(in the rows, 100 means zero)
A single turn carries every row of the set below to another of its rows. Some are shown first; where does it send the rows asked next?
Likov: 74,101,84,76,107,94,71,82,98,55,65,72,90,104,102,87,65,108,100,117,91,70,79,104,124,73,89,106,81,80,92
fataz: 108,91,115,93,86,89,111,116,99,123,66,89,74,133,124,97,50,89,100,95,111,125,68,129,137,98,99,95,71,83,94
loz: 125,111,88,111,101,74,114,110,95,104,104,69,97,124,115,119,59,89,108,96,84,139,41,102,105,77,83,80,98,117,88
maz: 108,83,75,118,71,84,87,118,100,103,77,101,70,129,110,59,132,83,105,118,110,104,66,94,113,99,39,98,64,91,91
sisup: 96,96,71,133,97,114,88,107,80,124,111,82,64,101,118,119,89,126,81,127,82,104,58,113,96,98,88,106,125,71,104
biked: 81,91,101,95,106,89,108,67,115,110,58,81,73,94,86,79,116,135,103,91,100,109,78,102,126,86,65,93,117,62,69
fiv: 130,89,91,106,89,76,102,125,107,78,86,112,68,125,90,66,139,83,87,108,106,111,54,93,95,105,57,91,60,100,90
Pufe: 85,78,87,133,85,110,121,139,99,124,109,85,104,98,130,112,74,106,101,106,90,136,102,127,125,108,87,100,102,101,95
lazag: 133,95,95,88,99,117,101,108,95,89,68,89,100,110,143,93,110,142,114,96,134,125,64,103,94,112,92,87,96,83,111
rigi: 58,74,122,94,112,93,107,82,123,86,78,90,88,104,120,92,93,105,127,69,122,89,95,108,93,67,91,94,80,76,88
petum: 98,102,112,112,113,73,111,108,94,110,101,97,50,105,80,118,102,80,111,88,93,109,110,52,118,84,65,82,94,113,56
bute: 88,70,84,84,113,94,66,112,95,118,89,85,121,69,102,125,102,101,118,133,82,98,99,97,127,128,87,104,83,100,73
dinen: 92,115,99,137,56,75,90,135,105,86,88,97,86,102,94,100,103,69,95,107,85,73,70,135,140,97,66,90,81,101,64
tif: 135,107,127,92,118,64,69,156,92,104,90,90,109,122,84,97,115,87,102,91,106,109,62,118,113,87,68,80,101,77,99
duki: 97,124,87,81,135,66,96,128,117,77,81,106,99,118,100,78,89,64,87,102,116,118,87,96,111,100,83,83,49,92,75
vidi: 131,107,115,130,90,88,106,134,90,73,112,111,91,114,110,92,129,103,110,87,103,75,112,84,71,108,81,90,91,112,88
zoge: 124,90,123,103,99,73,79,90,110,103,62,55,91,101,111,130,101,124,110,72,103,105,101,107,105,81,86,52,115,78,82
ker: 96,98,83,101,124,124,94,113,112,85,96,119,33,109,79,100,106,110,110,95,133,121,78,103,112,119,77,93,86,64,102
mitur: 117,128,102,119,98,82,84,128,106,124,78,93,77,125,109,100,132,91,75,107,95,73,92,75,92,129,108,93,78,71,86
ripud: 81,78,73,106,90,91,118,142,112,85,106,88,46,104,135,107,93,96,98,128,77,120,68,114,97,77,63,80,64,83,110
nuri: 100,89,49,77,76,101,67,120,95,86,67,94,77,87,115,92,107,108,83,132,113,113,99,119,104,86,44,91,101,87,65
Big: 109,100,104,51,80,47,95,111,94,77,91,86,116,89,99,119,99,97,121,108,86,91,106,95,115,75,60,82,92,110,63
non: 90,121,100,105,81,69,95,98,108,121,124,114,59,92,77,108,116,98,108,118,112,95,92,79,70,116,98,92,117,75,67
tagin: 109,100,76,126,89,53,100,90,86,102,96,99,65,87,143,123,114,113,112,76,127,88,95,100,109,97,101,94,98,57,72
tid: 96,114,62,108,87,103,81,131,124,88,74,55,90,88,102,88,117,74,109,135,76,90,77,97,81,92,67,113,120,88,81
ret: 105,87,120,101,86,90,113,122,95,71,132,94,80,75,57,109,94,117,112,117,89,97,92,98,136,133,78,104,108,90,103
ragi: 94,98,107,110,96,112,126,161,102,107,117,80,110,73,116,114,71,96,94,112,96,121,96,112,113,125,89,101,106,108,85
sevir: 69,138,112,83,117,111,111,84,106,63,109,106,87,107,83,125,108,104,87,106,116,94,62,81,117,82,73,92,95,96,103
Vevi: 85,98,79,76,76,93,79,90,115,99,98,86,105,114,88,110,102,143,92,102,72,62,67,126,86,108,79,90,83,64,90
lel: 100,84,93,81,77,83,87,106,96,74,133,91,87,96,77,127,50,114,78,105,113,112,96,87,100,115,99,77,77,112,86
seki: 96,74,130,130,61,77,101,113,99,109,93,60,111,85,133,125,125,110,111,94,89,75,74,99,112,89,91,91,103,93,98
zedil: 92,108,98,63,112,96,79,100,96,66,67,67,108,92,106,86,79,87,94,129,92,58,90,97,116,92,58,114,85,89,85
lete: 97,79,97,90,131,82,102,122,102,84,103,73,79,82,110,90,67,76,92,127,119,141,106,86,93,90,102,112,112,82,109
roko: 141,85,115,93,111,83,107,103,107,85,72,69,89,119,104,135,95,123,97,53,93,121,90,113,107,82,90,65,99,92,94
bel: 76,122,82,99,81,87,105,108,104,97,131,119,48,99,76,111,87,111,113,103,113,100,74,78,86,108,118,106,105,77,76

Big -> seki
zoge -> Pufe
Now find these:
dinen -> Vevi
tid -> biked
maz -> Likov
bute -> tagin
loz -> ret

A single turn carries every row of the set below to another of its rows. Some are shown first; where does it send the rows asked next?
vopu: 92,76,74,143,68,73,74,116,102,103,65,85,119,91,123,103,137,111,105,127,96,89,126,85,91,98,88,95,98
fosib: 103,165,92,94,73,89,97,80,108,110,81,89,129,76,112,107,121,92,133,107,82,102,129,62,75,93,106,123,85
liv: 97,119,76,81,57,87,143,78,66,88,93,117,146,97,101,97,142,116,134,164,94,124,130,73,113,108,78,107,77
Vugo: 99,84,70,133,54,77,80,133,120,106,55,79,116,74,127,105,136,107,91,118,94,91,116,88,95,103,107,96,90
lupiv: 104,80,68,45,45,74,126,110,112,112,38,132,93,83,112,124,127,149,90,132,110,104,116,102,108,111,88,119,118
Modip: 124,117,52,45,91,77,117,121,77,98,46,125,121,62,125,147,146,132,125,150,86,107,106,79,93,123,73,129,88
Tedin: 97,107,86,94,52,92,161,81,92,99,73,101,161,90,106,109,141,134,115,151,99,128,133,81,112,108,102,118,70
konus: 101,115,86,82,85,106,165,104,97,102,68,122,83,91,123,124,142,113,121,120,104,154,101,71,112,112,73,118,88
Lod: 98,105,74,36,57,105,84,118,104,86,66,153,122,91,120,104,130,100,153,113,98,107,110,104,121,98,89,102,91
bese: 105,165,82,73,87,79,76,87,96,106,75,89,135,77,111,107,122,94,125,119,81,93,138,67,73,97,102,117,81
vomo: 94,91,73,131,69,64,68,122,89,84,81,90,104,108,123,91,133,103,112,127,93,91,114,85,94,100,74,88,102
tez: 108,140,60,99,82,81,87,113,108,113,43,62,101,78,128,114,123,82,84,157,95,104,87,92,109,96,89,116,124
mor: 107,129,76,127,93,76,100,96,106,101,52,60,119,91,126,113,126,105,87,153,91,112,106,100,94,101,84,120,142
fuva: 101,85,77,65,52,72,133,93,97,91,66,142,86,100,107,108,130,147,106,130,103,116,124,100,102,115,65,113,137
viti: 107,103,78,33,58,93,86,132,117,79,49,140,143,92,125,115,126,123,139,109,97,99,108,117,112,103,104,112,88
vef: 103,93,94,56,67,96,104,122,129,76,48,132,154,98,124,113,130,141,128,98,99,114,126,125,105,107,110,112,96
zufe: 106,119,81,66,46,83,158,112,108,93,56,89,159,87,112,112,134,136,96,147,100,124,114,90,116,114,120,118,56
Pegig: 96,163,104,74,91,75,96,97,116,99,66,70,129,112,116,106,109,106,105,104,97,107,123,76,82,91,114,118,70
pibab: 89,97,89,63,65,116,101,101,106,87,77,155,121,97,116,95,135,103,151,105,101,126,132,103,118,98,86,96,99
pilak: 90,129,71,79,91,102,151,122,99,112,62,134,151,95,120,124,118,77,88,154,99,112,125,93,103,102,105,102,132
nosag: 105,144,64,105,87,84,91,107,100,106,60,68,91,83,124,100,126,73,87,155,93,117,97,91,108,100,79,106,132
nagam: 104,110,81,97,64,98,61,89,105,109,65,114,105,75,117,80,136,119,100,130,83,128,125,84,72,107,68,113,47
Lavod: 106,104,67,115,48,70,79,150,120,89,63,79,99,79,128,94,131,97,91,114,91,94,99,91,98,108,103,90,88
Tofaf: 104,111,94,69,110,85,159,115,98,84,54,105,104,113,124,123,139,142,95,121,107,154,119,92,101,122,80,112,87
sal: 113,138,67,35,45,73,137,127,91,78,65,96,143,91,111,101,129,118,102,157,95,117,102,88,120,117,107,107,53
Gug: 97,163,106,95,76,87,110,85,120,105,77,77,125,97,116,107,113,101,120,97,92,110,120,68,81,89,113,125,79
Puses: 117,121,96,106,49,86,82,104,124,84,65,100,111,88,127,87,125,142,100,113,78,125,95,96,65,110,78,131,54
Nidop: 103,108,69,115,58,63,70,143,101,75,79,86,92,100,126,85,129,93,104,120,90,93,97,88,98,107,83,84,96
Kalo: 107,138,64,45,53,75,128,106,65,75,88,113,134,97,104,92,135,106,125,167,91,117,111,77,118,114,81,101,66
noke: 113,117,90,111,54,98,80,94,119,96,69,109,109,70,120,79,136,130,99,117,76,134,119,91,63,115,77,120,57
manu: 107,95,61,35,42,76,122,118,107,104,49,140,77,79,110,111,127,131,91,132,106,110,112,99,111,117,81,108,119
ropu: 118,111,73,47,113,67,128,126,86,82,40,108,128,95,125,137,142,154,98,140,96,126,121,97,89,128,80,120,87
Kamat: 100,74,78,64,52,72,133,96,106,104,48,135,98,97,110,122,127,159,98,131,110,108,123,103,102,110,77,122,129
Rik: 104,138,74,123,95,82,99,96,99,97,64,67,102,91,123,99,128,88,89,153,90,121,108,96,99,103,75,108,143
kubip: 114,120,60,65,73,101,140,108,84,111,64,134,93,59,124,139,146,107,140,137,91,125,94,63,108,113,69,127,89
seka: 99,137,72,79,85,96,157,132,106,97,64,130,154,93,122,123,117,84,88,148,92,112,116,99,97,109,107,106,137
zeku: 106,98,67,47,47,75,128,107,98,92,67,146,71,89,106,101,129,131,102,131,101,118,118,99,107,119,68,104,131
Dolap: 101,141,72,74,82,86,152,134,100,89,66,130,153,107,126,128,109,87,97,151,93,101,98,98,99,104,101,112,137
zanoz: 102,111,82,83,65,87,52,97,100,105,59,109,103,98,121,87,125,124,102,135,91,116,103,83,78,98,65,119,39
suf: 101,164,89,60,97,70,76,97,101,100,66,78,135,99,113,105,114,103,109,117,90,97,135,75,76,96,108,113,72
gike: 86,126,69,74,93,98,143,119,90,113,63,135,149,109,121,129,114,76,97,161,104,103,114,87,108,94,96,104,128
bil: 109,130,68,113,86,76,94,107,112,111,38,56,119,83,130,123,122,102,84,155,94,101,93,98,100,97,92,126,130
dolo: 92,134,70,70,87,88,144,127,89,99,65,132,150,116,124,131,108,82,102,159,100,96,98,90,105,95,94,112,131
dof: 110,117,91,88,56,79,65,106,112,89,59,101,107,106,127,91,118,138,103,124,87,114,86,91,74,101,71,131,43
Lan: 92,89,101,75,71,110,114,103,121,81,65,141,141,102,118,100,135,127,135,96,101,131,142,117,108,104,99,102,103

Modip -> konus
vomo -> Vugo
Now find these:
sal -> liv
Lan -> viti
dof -> nagam
Pegig -> bese
mor -> tez
manu -> fuva
dolo -> pilak

